Here are some numbered points:
[  2 -13  16 -23 -18   5  -5  -7 -27   7 -19  11  13 -10 -30 -30  39  22
  19 -19  30 -25  25 -35 -25 -47  27] 0
[-10 -13 -36  25  32 -13   0  29  21 -14  31  11 -16 -19  19  19  39  22
 -30  31  30  23 -23  -1  23  23  27] 1
[-11 -13  16  25  32 -14  -6  22  21 -12  31  11 -21  89  19  19  39 -26
  19 -19  30  23 -23  22  23  28 -21] 2
[  4  44  16 -23 -18  13  -5  -5 -27   7 -19  11  10 -35 -30  19 -15 -26
  19 -19 -19 -25  25 -41 -25 -45  27] 3
[ 55  44  16 -23 -18  57  -6 -15 -27  49 -19 -53  52   9 -30 -30 -15 -26
  19  31 -19 -25 -23  28 -25  17  27] 4
[-11 -13 -36  25  32 -13   0  19  21 -15  31  11 -16  12  19  19 -15 -26
 -30 -19 -19 -25 -23   4  23  23  27] 5
[-12 -13 -36  25  32 -14  -5  39  21 -15  31  11 -18  15  19  19 -15  22
 -30  31 -19 -25 -23 -34  23   0  27] 6
[-10 -13  16  25 -18 -12  -4   4  21 -18  31  11 -12 -17  19 -30 -15  22
  19  31  30  23 -23  25  23  25 -21] 7
[-10 -13 -36  25  32 -11   4  16  21 -15  31  11 -16 -97  19  19  39 -26
 -30  31 -19  23 -23 -12  23  16  27] 8
[-16 -13  16  25 -18 -14  -5 -15  21 -12 -19  11 -22 -14  19  19  39  22
  19  31  30  23 -23  25  23  27 -21] 9
[ -9 -13  16 -23 -18 -13 -11 -45 -27  -8 -19 -53   7 -18 -30  19 -15 -26
  19 -19  30 -25  25   6 -25 -19  27] 10
[ -9 -13  16 -23 -18 -12  -2  -9 -27 -10 -19  11 -11 -23  19 -30 -15  22
  19  31 -19  23  25  26 -25   3 -21] 11
[-10 -13 -36  25  32 -13  -2  18  21 -16  31  11 -14 -10  19  19  39  22
 -30  31 -19  23 -23   8  23  24  27] 12
[-12 -13 -36  25  32 -13  -4  27  21 -14  31  11 -16   8  19  19 -15  22
 -30  31 -19  23 -23 -19  23  11  27] 13
[-11 -13  16  25 -18 -15  -9  21  21 -12 -19  11 -14  11  19  19  39 -26
  19 -19 -19 -25 -23  24  23  26 -21] 14
[-12 -13  16 -23 -18 -13  -7  -3  21 -13 -19  11  -9  -3  19  19 -15 -26
  19 -19  30 -25  25  31 -25   9 -21] 15
New points follow, each followed by the number of its nearest point above by angle.
[-11 -13  16 -23 -18 -14  -7   0 -27  -4 -19  11   1  18 -30  19  39  22
  19 -19  30 -25  25  11 -25 -12 -21] 0
[-11 -13  16 -23 -18 -13  -2  -5  21 -10 -19  11  -6   6  19 -30  39 -26
  19  31 -19  23  25  24 -25   3 -21] 11
[-12 -13  16  25 -18 -13  -1   4  21 -16 -19  11 -12  19  19 -30 -15 -26
  19 -19 -19 -25 -23  28  23  23 -21] 14
[ 76  44  16 -23 -18  56  44 -32 -27  66 -19 -53  68  -6 -30  19 -15  22
  19 -19  30 -25 -23  21  23  24 -21] 4
[ 77  44  16 -23 -18  50  94 -43 -27  74 -19  11  71 -35 -30 -30 -15 -26
  19 -19 -19 -25 -23   0  23  13 -21] 4
[-11 -13  16 -23 -18 -16  -5  -2 -27 -15 -19  11  -4   7  19  19  39 -26
  19 -19 -19  23 -23  31 -25  20 -21] 14
[ 86  44  16 -23 -18  56 112 -44 -27  78 -19 -53  80   2 -30 -30 -15  22
  19 -19 -19 -25  25 -18  23   5 -21] 4
[-12 -13  16 -23 -18 -13  -4  -7 -27  -5 -19  11  -6   0  19 -30 -15 -26
  19 -19 -19  23  25   6 -25 -17 -21] 11
[-11 -13 -36  25  32 -13  -4  27  21 -15  31  11 -17 -12  19  19 -15  22
 -30  31 -19  23 -23 -15  23  15  27] 13
[ -9 -13  16  25  32 -15  -1 -12  21 -21  31  11  -7  68  19  19  39 -26
 -30  31 -19  23 -23  19  23  23 -21] 2
[-12 -13  16 -23 -18 -13 -11  11  21 -11 -19  11  -4  16  19 -30 -15 -26
  19 -19  30  23  25  28 -25   9 -21] 15
[-12 -13  16  25 -18 -13  -3  -6  21 -13 -19  11 -12  14  19 -30  39  22
  19 -19  30  23 -23  31 -25  17 -21] 9
[ -9 -13 -36  25  32 -13   9  23  21 -19  31  11 -29 -62  19  19 -15 -26
 -30  31 -19  23 -23   3  23  21  27] 8
[ 18  44  16 -23 -18  27  -3 -18 -27  21 -19  11  18   1 -30  19 -15 -26
  19 -19 -19  23  25 -40 -25 -44 -21] 3
[-11 -13 -36  25  32 -13  -2  15  21 -14  31  11 -15   9  19  19  39  22
 -30  31 -19  23 -23   4  23  24  27] 12
[-15 -13  16  25 -18 -13   1  69  21 -16 -19  11 -11   4  19  19 -15 -26
  19 -19  30 -25 -23  24  23  24 -21] 14
[-13 -13  16 -23 -18 -14  -7   0  21  -9 -19  11  -8  -9  19  19 -15 -26
  19 -19  30 -25  25  20 -25  -4 -21] 15
[ 47  44  16 -23 -18  57  -5 -21 -27  45 -19  11  47   2 -30 -30 -15  22
  19 -19 -19 -25 -23  17  23   4  27] 4
[-13 -13  16  25  32 -14   0  28  21 -16  31  11 -14 -12  19 -30 -15  22
 -30 -19  30 -25 -23  19  23  25 -21] 7
[ 64  44  16 -23 -18  57  -4 -28 -27  57 -19 -53  57  -1 -30  19 -15  22
  19 -19 -19 -25 -23  32  23  23  27] 4
[-10 -13 -36  25  32 -12  -4  14  21 -17  31  11 -17  11  19 -30 -15 -26
 -30 -19  30 -25 -23  17  23  27 -21] 5
[ 58  44  16 -23 -18  57  -4 -38 -27  54 -19 -53  53 -15 -30  19 -15  22
  19 -19 -19 -25 -23  30  23  21  27] 4
[-14 -13  16 -23 -18 -13  -7  -4 -27 -11 -19  11  -6  -8  19 -30  39  22
  19  31  30  23  25  21 -25  -1 -21] 11
[ 45  44  16 -23 -18  58  -4 -32 -27  43 -19 -53  40 -15 -30 -30 -15  22
  19 -19 -19  23  25  12  23  -1  27] 4
[-11 -13  16 -23 -18 -13  -4  -6 -27  -7 -19  11  -2  14 -30 -30  39 -26
  19 -19  30 -25  25   9 -25 -18 -21] 0
[ 45  44  16 -23 -18  54   3 -28 -27  49 -19 -53  48  52 -30 -30 -15  22
  19 -19 -19 -25 -23  14 -25   1  27] 4
[-11 -13  16  25 -18 -15  -5   5  21 -16  31  11 -14  -5  19  19 -15 -26
 -30  31 -19  23 -23  23  23  26 -21] 7
[-14 -13  16 -23 -18 -12 -12 -20 -27  -2 -19 -53   2   0 -30  19 -15 -26
  19 -19  30  23  25  -8 -25 -30  27] 10
[-11 -13 -36  25  32 -13  -4  20  21 -15  31  11 -13   8  19  19 -15 -26
 -30 -19 -19 -25 -23  13  23  26 -21] 5
[-12 -13  16 -23 -18 -13   5  19 -27 -10 -19  11 -15  32  19 -30  39  22
  19 -19 -19  23  25  28 -25   3 -21] 11
